rotation steps, each row followed by its count of steps:
The counts run from 0 to 545.
[ -2  -5   4 -14   3   2  -3   4   6 -15   5  -6   1   5 -10 -25  12   9
   4  -7  -9   6  -4  -3  17   8   9 -14 -13  14   7  -6   2 -17 -19 -11
  11   2 -18   5   2  -7] | 0
[  5  -5  11  -3   6   7 -10   6  -7  -3  -8  -1  -2  16   1 -11  12   5
  11 -17 -14  22  -6  -2  24   3   7 -14  -2  10   3   5   3 -14   0  -7
  15  -7  -9 -17  -9  -1] | 19
[  9   3   9   3   4   8   0   0  14 -16  -1  -8  -5  10  -6 -15   3   8
   5  -1 -17  19   1 -11  13   1  14 -15  -1   3  12   7   9 -13 -24 -10
  13  -4 -10  -2 -19  -5] | 461
[ -5  -7   5  -5  -5   5   7   9  10 -19 -12  -5  -1   0  -2 -14  10  11
   2  -7  -6  13  -5  -9   3  14  14 -18  -1   2  13   5   0 -18  -2 -20
   9  -6 -20   1 -11   7] | 444
[ -6   4  18 -10  -1  15   5   4   5 -20 -12 -10  -4   0  -1   6   3  -2
   8   4 -10  14 -13 -13  16   8  21 -23   8  11  -1  -2   5 -11   6 -14
   4   0  -5   0  -9   0] | 366
[  3  -2   9  -3   0   8   5  -2   5  -9 -10  -5   9   1  -4  -2   4  12
  10   3 -10  15 -11 -12   5   3  17 -26   2   4  16   3  -2 -15  -8 -11
  10  -3 -12   5 -28   1] | 50
[ -3   3   3  -3  -2   8  -3   1   5 -26 -11 -16  -9   2   1  -4 -12   8
  13  -8  -7  16  -5 -11  20   0  13  -9   5   6  -1  12  10 -14  -7 -20
   7  -4  -7 -14 -11   1] | 170
[  8   3   2  -9   2   3   6   6  16 -21 -14  -1  -1   0  -7 -12  -5  13
   6   0 -23  11  -9 -10  12   4  17 -16  -3  10  12   5   7  -6 -22  -7
   8   6  -8   9  -9   1] | 57
[  4  -8   1 -18   8   4  -1   5 -11 -16  -2  -7   1   1  -4 -14  11  -1
   9 -22 -11  14  -2   3  21   4   3 -14 -12  15   4  -1  -5 -19 -12 -15
   6  -3 -12  -3  -2   3] | 211
[ 11   0   1  -3  11   5  -5   5  -4  -7  -2  -5   5  -4  -1 -11  21   1
   2 -11 -20  25 -13  -8  14   8   5 -19  -5  10   8  -1 -12 -14 -12 -20
   2   4  -8  -3  -5   4] | 338
[  3   3  13  -7  -4   7   3  -6  -1 -14 -17  -8   1   6   4  -5   6   1
   6  -7 -13  16  -2 -13  16   4   1 -23  10   1   3  -2  12 -20  -2 -19
  15  -6 -13 -12  -6   4] | 362
[ -4   3  11   5   1   3  -4  10  15 -10 -14   3  -2   0   4 -11  10  15
  11  -7 -18  16 -17 -17   9   8  19 -23   4   5   8  13   1 -11  -1 -11
   7  10  -5  -2  -6   8] | 448
[  7   8   0  -5   3   7  -9  -3   6 -26  -6 -11   5  -3  -3  -9   9   7
   4   5 -13  19 -13 -16   3   4  16 -15   6   7   5  10   4 -15 -17 -21
   3   9  -6  -5  -6   5] | 255
[ -4  -6   5   1   1   3 -15  -2   5  -3  -3  -1   9   4   7 -19  15  16
  13 -10  -9  11 -10 -11  11   0   9 -17  -7   4  16   9  -5 -22  -6  -9
  11  -4 -16  -3 -14   1] | 119
[  0   0  13   3  -1   6   7  -2  12 -15   2 -11  -3   1  -4 -15  10   8
   1  -4 -10  11   0 -14   9   2  14 -25   4   5  14  -4   7 -17 -19 -17
  10   1 -10   5 -15  -1] | 260
[ -8  -2   2  -9   1   0 -13  10   9 -15 -11   0   0   8   2 -17   8  16
  12  -4 -12   6 -22 -10   9   6  22  -9  -4  12   6  13   2 -13  -4  -9
   7  10 -11  -2   3   2] | 114
[ -3  -5   4   4   1   5 -14   1   4  -5  -5  -1   7  -1   8 -18  17  17
  11 -13 -10  18 -15 -11  15  -1  10 -18  -5   7  12  12  -7 -17  -7  -6
   3  -1  -9  -5 -14   6] | 120
[  0  -1  10 -12   2   8  -3  16  11  -7 -18   6  -1   5   1 -12   9  10
   2   2 -18  19 -19  -6  17  16   9  -9   2   6   3   1   1  -9   6 -13
  10  -3 -21  -2  -6   1] | 232
[ -3  -1  12   6  -1   0  -1   5   9 -14  -7  -5  -5   3   3 -14  10  13
  10 -11 -10  13  -7 -15   3   6  14 -21   6   0   9  10   2 -22  -3 -23
  11   3 -11  -6 -11   9] | 446
[  7  -1  11  -2   8   8  -7   0   4  -3   4  -3   3  14 -10 -15  22   1
   4  -1 -14  16  -7  -6  10  11  17 -20  -8   6  12  -1  -1 -17 -15 -10
  16   1 -15  -1  -8  -8] | 335
[ -2  -1   6 -14   5  11 -14   2   2  -7   1  -5   4  -1   4 -17  18   4
   3  -3 -17  14 -18  -7  31   2   6 -10  -7  19   4  -8  -2 -10 -11  -7
   3   5 -10   2   4  -8] | 407
[ 14   4   8  -2  10   3  -4   7   2  -1 -15   3  -5   9   5 -11   5   0
   8 -12 -31  19 -13 -10  22   3   7 -11  -1   5   8   1   2  -9 -11 -16
  12   5  -7  -8  -1   3] | 347
[  5   0   7  -3   1   5  -5  -2   9 -20 -15  -3   0   3   7 -16   1   7
  12  -6 -16  13  -5 -12   6   1   8 -11   3  -6  13  15   5 -22  -7 -18
  12  -4 -15  -5  -9   9] | 245
[  2 -10   4 -16   2   7   5  12  -3 -20 -15  -5  -2   5  -4 -10   9   1
   3 -16  -8  19  -2   1  13  11   7 -11  -5   7   6   2  -1 -17   0 -18
  11 -13 -18  -5  -7   7] | 26
[  7   2   7  -1   2   4  -2 -12   3 -13  -9  -6   5  -2   5 -12   1   6
  12 -12 -21  10  -3 -16  17  -9   6 -22   2   5  13   3   7 -18 -22  -8
  10   3  -3   0 -12   5] | 61
[  5  -1   4   2  13  -1 -13  10   4 -13   5  -6  -9   7  -3 -22   6  10
  13 -13 -13  15  -9  -6  12   0  15  -6  -7   7  11  14  -4 -18 -16 -17
   6   5  -5  -5  -8   3] | 530
[ -1   2  14 -15   4  11  -2  -1  13 -20   2  -4   0  -1  -9 -13  -1  11
  16   3 -13   8  -7  -6  22   2  14 -19  -7  13   0   0   5 -13 -16   2
   7   6  -7   9 -12 -10] | 392
[ -2  -8   5 -13   2   2  -3   5   3 -14   5  -9  -3   5  -4 -24   7  14
   2  -9  -8  12  -3  -1  26  -5   6  -7  -7  15  12  -6   1 -11 -19  -9
   9  -4 -14   6 -17  -7] | 201
[  3   4   6 -11   9   8  -2   4  -4 -11   2 -11  -2  -3  -4  -2   1  -1
   8  -2 -18  13 -20  -8  29   5  10 -15  -3  18  -6 -10  -1  -8 -10 -21
   3  10  -6  -4   2 -10] | 80
[ -3  -5   4  -1   3   6  -5  16   1 -13  -4  -9 -10  12  -1 -11  10   5
   4 -12  -4  22  -8  -4  15  11  14  -7   0   7   3   7   2 -16   2 -25
  11  -7 -14 -18  -7   0] | 228
[  5   2   8 -19   5  12  -4  -1  -9 -19  -5 -13   2  -2   3  -2   3  -1
   4  -1 -15  18 -13  -5  32  -5   5 -10   6  17  -1 -10   2 -10 -10 -15
   1   0  -4  -2 -10  -4] | 281
[  0   1  11 -13   1   0  -4   0  -4 -16  -9  -8  -5   8  -2  -9  -1   6
  12 -11 -14   8  -7  -9  27   2   5 -14   5  13  -9  -3  15 -15  -7 -17
  13   7  -8 -13   8  -4] | 288
[ -6   2   4  -6  -1  -6  -7  -8   4 -17   0 -10   1  -5   2 -18   1  18
  14  -5 -10   1 -11 -15  16   0   7 -16  -1   8   3   2   5 -23 -17 -21
   8  11 -11  -3  -2  -1] | 187
[  1  -2  17  -9   4   3  -3  10  -2 -17 -19   0  -8  12   3 -10  10   5
   7 -14 -13  14  -9  -8  12   5  11 -13  10   9   2   9   6 -18   7 -16
  10   3  -7  -9   0  12] | 29
[ -5   1   5  -5   2  12  -8   6   2 -20 -14 -10   1  -3  10  -4  10   0
   5   0 -11  16 -19 -14   6   5  20 -11   6   4   9  10  -5 -16   5 -23
   1   0  -9  -2  -6   9] | 38
[  9  -7   8  -5   8   9 -10  -3  -6  -6  -6  -3   7  10   2 -14  16   1
   9 -14 -15  18  -2  -3  15  -5   8 -17  -6   9  19   4  -4 -18 -15  -7
  12  -7  -8  -2 -17   3] | 537
[  5   4   7  -1   2   9  -3  -9   5 -15 -10  -6   3  -6   8 -11   3   5
   9 -12 -22  14  -6 -16  22  -8   5 -22   2  10  12   4   5 -11 -20  -5
   3   5   2   1 -10   5] | 62
